[ -46 -101  -56  -99  -54  -37  -69   82 -111    0  -65  -29   25    0]  B
[-74  95 -33  87 -52 -59 -40  28 104   1 -48 -62 -56   0]  D
[-79  92  31  83 -82  17  37  11 103   0  34 -97  24   0]  J
[ 47  66  14  62  57   6  15 -37  74   1  15  50   7   0]  L
back: [-54 -99] : B
back: [-111   82  -69] : B

[-54 -15 -20   4   1  15  22 -16  -6  -3   8 -59 -31  29   0  46  14   8
  43 -14  36] -> E
[-23 -19 -26  18  -2  19  25   3 -15  -1  19 -23 -23  38  -6  31  11  20
  31 -27  14] -> N
[ -63    8  -89   54  -16    6  -39  -33  -36 -112  -19    2    5  -66
    3   -2   52   14   52  -79    9] -> Q
[-66 -22 -14  -7   5   7  31 -31  -8   1   6 -73 -34  32   7  48  27  -2
  60 -13  42] -> Y
[  2   1   8  56  11  35  54 -22  36 -20  -1 -26   5 -33  49 -75 -82  61
  90  33 -62] -> C
[-57   4 -56  42 -13  22 -26 -10 -14 -71 -20  -5  -7 -48  11   9  24  17
  48 -55  10] -> X
[-16   0 -16  25  12  20  10 -16  -1 -21   2 -27 -17  -1  15 -16 -15  24
  46  -5 -15] -> A
[-125  -35   -2  -38   -2  -10   42  -68   -1  -10  -11 -118  -33   18
   29   87   52  -20   90  -11   90] -> W
miss W: [  90  -68  -20   -2  -35  -10   90   18  -11   -2  -10 -125   42 -118
   52   87  -11  -33   29  -38] : [-1]
size: [-57   4 -56  42 -13  22] : 6

[ 0 -2  0  0  0  0  0 -1  2  0 -1  0  0 -1 -3  1  0  0 -2  0  1  0  0  0
  0  0  0  0 -1  0  5 12 22 37 56 77 89 93 83 66 45 28]  S
[-1  0  1  0  1  0  0  0  1 -1 -1  1  1 -1 -1 -1  0  0  5  9 17 29 49 70
 85 92 86 72 53 34 18  9  3  2  1  2  2  2 -1  0  0  0]  R
[ 2  0  1  0 -1  1  0  0  1  0 -1  0  1  1  0 -1  0  1 -1  1 -1 -1  1  1
  0  4  9 20 34 53 72 86 92 85 69 50 31 19  7  4  0 -1]  K
[-1  0  1  0  1  0  0  0  1 -1 -1  1  1 -1 -1 -1  0  0  5  9 17 29 49 70
 85 92 86 72 53 34 18  9  3  2  1  2  2 -1  0  2  0 -1]  P
[ 0  0  1 -1  0  2 -1  0  0  0  0  1  1 -1  0  0 -1  0 -1 -1  0  0  1  5
 12 19 36 53 73 86 91 84 70 51 31 17  7  2 -1 -2  0  1]  Z
[ 2  7 13 27 42 64 79 90 90 80 61 40 22 12  5  1  0  1  0  0 -1  0 -1 -1
 -2 -1  0 -1  1 -2  1 -1 -1  1  1  0  2  1  0  0 -1 -1]  G
find: [ 0 -2  0  0  0  0  0 -1  2  0 -1  0  0 -1 -3  1  0  0 -2  0  1  0  0  0
  0  0  0  0 -1  0  5 12 22 37 56 77 89 93 83 66 45 28] : S
size: [-1  0  1  0  1  0  0  0  1 -1 -1  1  1 -1 -1 -1  0  0  5  9 17 29 49 70
 85 92 86 72 53 34 18  9  3  2  1  2  2  2 -1  0  0  0] : 42
size: [-1  0  1  0] : 4
size: [ 2  0  1  0 -1  1  0  0  1  0 -1  0  1  1  0 -1  0  1 -1  1 -1 -1  1  1
  0  4  9 20 34 53 72 86 92 85 69 50 31 19  7  4  0] : 41
miss P: [-1 29  2  1 72  3 -1  2 70  9 34  0  0  0 -1 85 -1  1 17  0 92  0  9  2
  0  0  5 86 49  0 53  1  1 -1  2 -1 -1  1 -1  1  0] : [18]
size: [ 2  0  1  0 -1  1  0  0  1  0 -1  0  1  1  0 -1  0  1 -1  1 -1 -1  1  1
  0  4  9 20 34 53] : 30

